In the rows, 128 means zero.
Named moves (each a turn or a mirror), then the moves between two rows, first move first; the first pair answered
S:
[111  71 175 118 161 144 156 112 123 105 157 134 118 128 105 112 132 112
 144] -> [114  81 179 112 157 140 159 112 119 107 150 138  95 114 105 137 136 121
 143]
[101  96 155 130 118 162 112 133 121 132 127 112 108  74 111 136 150 141
 129] -> [ 96  80 156 137 127 169 113 133 137 129 128 108 143  85 119 112 143 121
 131]
[114  95 147 138 121 143 111 104 126 131 127 115 123 127 124 131 163 132
 142] -> [111  96 146 133 122 138 116 110 126 129 129 112 120 132 125 130 160 127
 142]
Q:
[110 151 103  94 132 166 119 158 129 159  99  88 136 154 146 136 171 126
 129] -> [107 150 114  94 134 153 133 133 127 157  99 115  95 136 117 172 192 137
 130]
[124 161 110 115 121 135 121 142 144  94 108  82 156  97 133  75 105  98
 148] -> [125 161 130  88 122 107 154 113 130  94 107 133  87  70  85 125 120 125
 149]
[125 164 111 126 124 143 113 146 126 119 120 110 141 129 167 126 117 118
 107] -> [121 159 125 117 134 120 137 127 119 119 118 144  93 112 129 159 128 143
 110]
[117 132 148 135 114 172 135 107 147 106 136 122 109 118 125 141 159 110
 126] -> [115 133 148 135 111 182 127 109 152 102 132 114 116 123 135 133 153 106
 126]
T:
[127 126 150 132 130 102 130  83 146 137 106 135 117 139 159 153 158  99
 141] -> [125 131 153 125 133 101 136  81 134 138 103 146  95 124 151 164 157 110
 147]
[119 102 147 142 123 154 120 130 127 126 134 136 134  81  89 100 135 149
 148] -> [127 103 142 144 130 147 126 136 128 122 136 144 149  82  92  91 120 142
 137]
[123 134 134 125 137 125 162 143 116 123 137 159 127  96  88 104 127 133
 137] -> [132 131 133 128 143 122 162 145 128 122 135 153 150 120 102  84 111 112
 133]
[152 146 129 147 128 104 138 118 136 132 125 144 149 134 110 119 111 115
 107] -> [146 123 129 151 130 105 129 111 145 135 129 132 154 150 128 114 119 106
 108]
Then:
Between the rows of a pair lie 2 to 3 moves.
[138 154 127 141 123 161 153 188 109 110 134 137 157  75  83  65  69 123
 122] -> [134 130 148 124 144 118 183 127 112 115 142 180 104  82  43 125 108 143
 128] : T Q
[107 136 116 120 102 170  71 166 101 147 136  94  90  55 205 181 172 158
 130] -> [151 172 110 149 129 166 117 199 111 120 147 122 198  53 155  71  65 116
 125] : T T S
[118 150 124 148 149 109 147 135 136 130 129 161 120 131 105 114 117 133
 117] -> [116 150 117 138 132 113 126 139 127 140 126 146  85 137 132 142 136 149
 114] : Q T S
[129 143 120 165 126 134 155 121 117 147 187 124 167 132 112  50 104 120
 112] -> [109 158 118 135 108 117 143 111  92 159 176 136  63 110 113 144 154 164
 120] : T S
[137 106 132 126 137 128 137 128 143 118 129 138 211 141 106  90 111  92
 125] -> [139 108 136 127 142 115 151 113 144 109 134 158 202 145  91 100 116  91
 122] : Q T Q
[134 145 136 136 122 143 141 160 138 114 134 136 172 101 102  75  95 115
 119] -> [126 127 149 116 130 116 165 120 129 123 140 174 112  94  60 127 137 137
 125] : T Q
[152 150 112 138 141 122  90 150 119 123 103  81 128 137 154 137 126 121
 131] -> [161 127 141 125 164  93 132 106 117 125 111 145  98 130  86 148 145 131
 136] : Q S Q
[106 153 118 107 135 106 136 170  89 178  99 142  88 143 173 202 123 134
 120] -> [111 146 126 103 133  94 151 159  81 176 107 161  78 135 148 213 132 134
 124] : Q S Q
[137 167 111 114 128 129 162 146 112 133 122 147  93  83  94 134 112 165
 140] -> [140 155 120 111 133 121 159 133 118 137 124 149  82  87  84 144 136 169
 141] : Q T Q
[144 159 124 115 154  96 163 122 121 125 122 168 105 148 114 147  99 143
 119] -> [139 179 117 111 136 111 142 147 114 127 113 142 100 141 143 151 100 139
 113] : Q S
[152 169 119 119 132 111 164 140 126 104 128 152 134 160 133 113 110  98
 100] -> [146 175 111 125 131 119 137 143 127 107 117 115 118 174 175 128 126  99
  98] : T S Q
[116 101 147 102 110 135  93 110 155 134 100 124 170 146 122 119 143  95
 105] -> [121 125 133 101 101 145  80 130 144 139  98 102 158 136 142 131 142 109
 104] : S Q
[122 127  98 145 138 133 124 134 128 118 126 104 151 142 162 100 121 111
 129] -> [112 117 118 134 136 115 130 101 111 131 126 128  86 124 137 153 157 138
 132] : T Q
